0: (165, 168, 158, 163, 149, 148, 140, 157, 154, 159, 159, 149, 166, 147,
 164, 168)
1: (150, 167, 156, 156, 163, 151, 165, 155, 155, 157, 155, 169, 155, 157,
 151, 146)
2: (148, 142, 153, 178, 158, 148, 170, 158, 181, 150, 146, 148, 143, 166,
 144, 171)
3: (148, 147, 153, 128, 153, 155, 166, 155, 160, 151, 154, 147, 158, 174,
 156, 165)
4: (159, 128, 161, 150, 169, 172, 166, 159, 153, 158, 158, 174, 153, 165,
 173, 140)
5: (152, 161, 161, 159, 170, 157, 154, 153, 150, 172, 157, 168, 166, 147,
 154, 142)
6: (149, 161, 157, 155, 162, 146, 167, 155, 150, 158, 155, 170, 150, 163,
 161, 147)
7: (180, 174, 157, 162, 158, 153, 164, 152, 183, 153, 153, 144, 146, 169,
 171, 162)
8: (151, 147, 162, 162, 157, 151, 163, 154, 154, 166, 157, 171, 143, 141,
 168, 149)
9: (149, 164, 155, 146, 169, 147, 170, 169, 128, 158, 153, 173, 151, 180,
 149, 150)
10: (154, 164, 155, 155, 154, 153, 153, 169, 154, 154, 161, 147, 163, 128,
 143, 173)
11: (179, 168, 182, 146, 177, 183, 166, 156, 150, 171, 183, 176, 145, 172,
 176, 128)
12: (157, 166, 163, 163, 159, 182, 167, 150, 151, 179, 168, 175, 148, 148,
 175, 146)
13: (149, 138, 154, 160, 159, 173, 168, 158, 151, 152, 155, 172, 149, 165,
 170, 156)
14: (184, 172, 151, 153, 147, 177, 136, 156, 152, 155, 163, 142, 174, 138,
 141, 169)
15: (153, 144, 156, 162, 151, 167, 161, 152, 150, 155, 154, 152, 165, 157,
 172, 168)
16: (154, 151, 153, 153, 155, 148, 159, 181, 150, 154, 168, 145, 165, 160,
 144, 175)
17: (147, 147, 151, 181, 156, 145, 169, 128, 174, 150, 158, 148, 145, 173,
 141, 176)

(148, 148, 153, 176, 146, 139, 161, 160, 156, 149, 153, 142, 171, 173,
 150, 178) 16 2
(168, 167, 163, 147, 153, 167, 138, 161, 153, 171, 153, 151, 173, 143,
 161, 168) 0 14
(160, 174, 155, 154, 158, 153, 166, 151, 186, 152, 157, 145, 144, 177,
 170, 161) 7 3
(178, 173, 153, 154, 145, 157, 136, 165, 153, 162, 162, 141, 180, 130,
 144, 171) 14 0
(177, 175, 162, 151, 154, 158, 142, 154, 155, 173, 166, 128, 175, 142,
 165, 154) 0 14
(128, 153, 154, 159, 162, 128, 170, 155, 151, 150, 159, 173, 162, 169,
 171, 152) 6 1
(148, 144, 150, 158, 155, 145, 168, 159, 168, 155, 156, 151, 152, 176,
 145, 166) 2 3
(178, 176, 165, 146, 157, 172, 148, 158, 151, 177, 166, 169, 164, 149,
 171, 146) 12 5
(150, 153, 151, 152, 174, 147, 168, 178, 152, 149, 170, 155, 149, 155,
 140, 174) 16 10
(170, 165, 165, 148, 170, 173, 162, 155, 149, 170, 167, 173, 158, 161,
 175, 148) 12 11
(156, 152, 152, 154, 149, 151, 142, 164, 159, 155, 155, 143, 128, 145,
 151, 179) 10 0
(165, 151, 168, 161, 172, 185, 167, 150, 152, 160, 162, 175, 155, 166,
 174, 142) 4 12
(157, 169, 160, 148, 151, 158, 144, 157, 149, 155, 167, 147, 175, 154,
 144, 159) 0 10
(155, 136, 156, 162, 153, 171, 164, 157, 155, 149, 152, 152, 173, 169,
 170, 162) 15 13
(150, 143, 155, 158, 160, 155, 167, 154, 152, 160, 158, 173, 142, 151,
 168, 151) 8 13
(155, 150, 157, 149, 156, 152, 149, 156, 151, 161, 157, 157, 158, 146,
 154, 162) 0 10
(180, 166, 174, 156, 176, 175, 158, 159, 156, 167, 168, 175, 165, 166,
 176, 128) 11 12
(174, 176, 160, 149, 155, 164, 164, 158, 154, 173, 176, 170, 161, 162,
 171, 150) 12 1
(161, 158, 156, 128, 149, 135, 141, 159, 155, 154, 154, 145, 168, 151,
 169, 166) 0 3
(152, 160, 155, 158, 156, 164, 165, 153, 128, 128, 154, 153, 156, 179,
 169, 163) 15 13
(149, 143, 180, 181, 160, 174, 172, 157, 188, 156, 151, 174, 144, 175,
 141, 151) 2 13
(176, 168, 161, 148, 174, 181, 155, 156, 150, 159, 163, 175, 168, 156,
 174, 157) 12 5
(152, 169, 162, 152, 168, 152, 161, 156, 156, 168, 159, 167, 172, 156,
 153, 140) 5 1
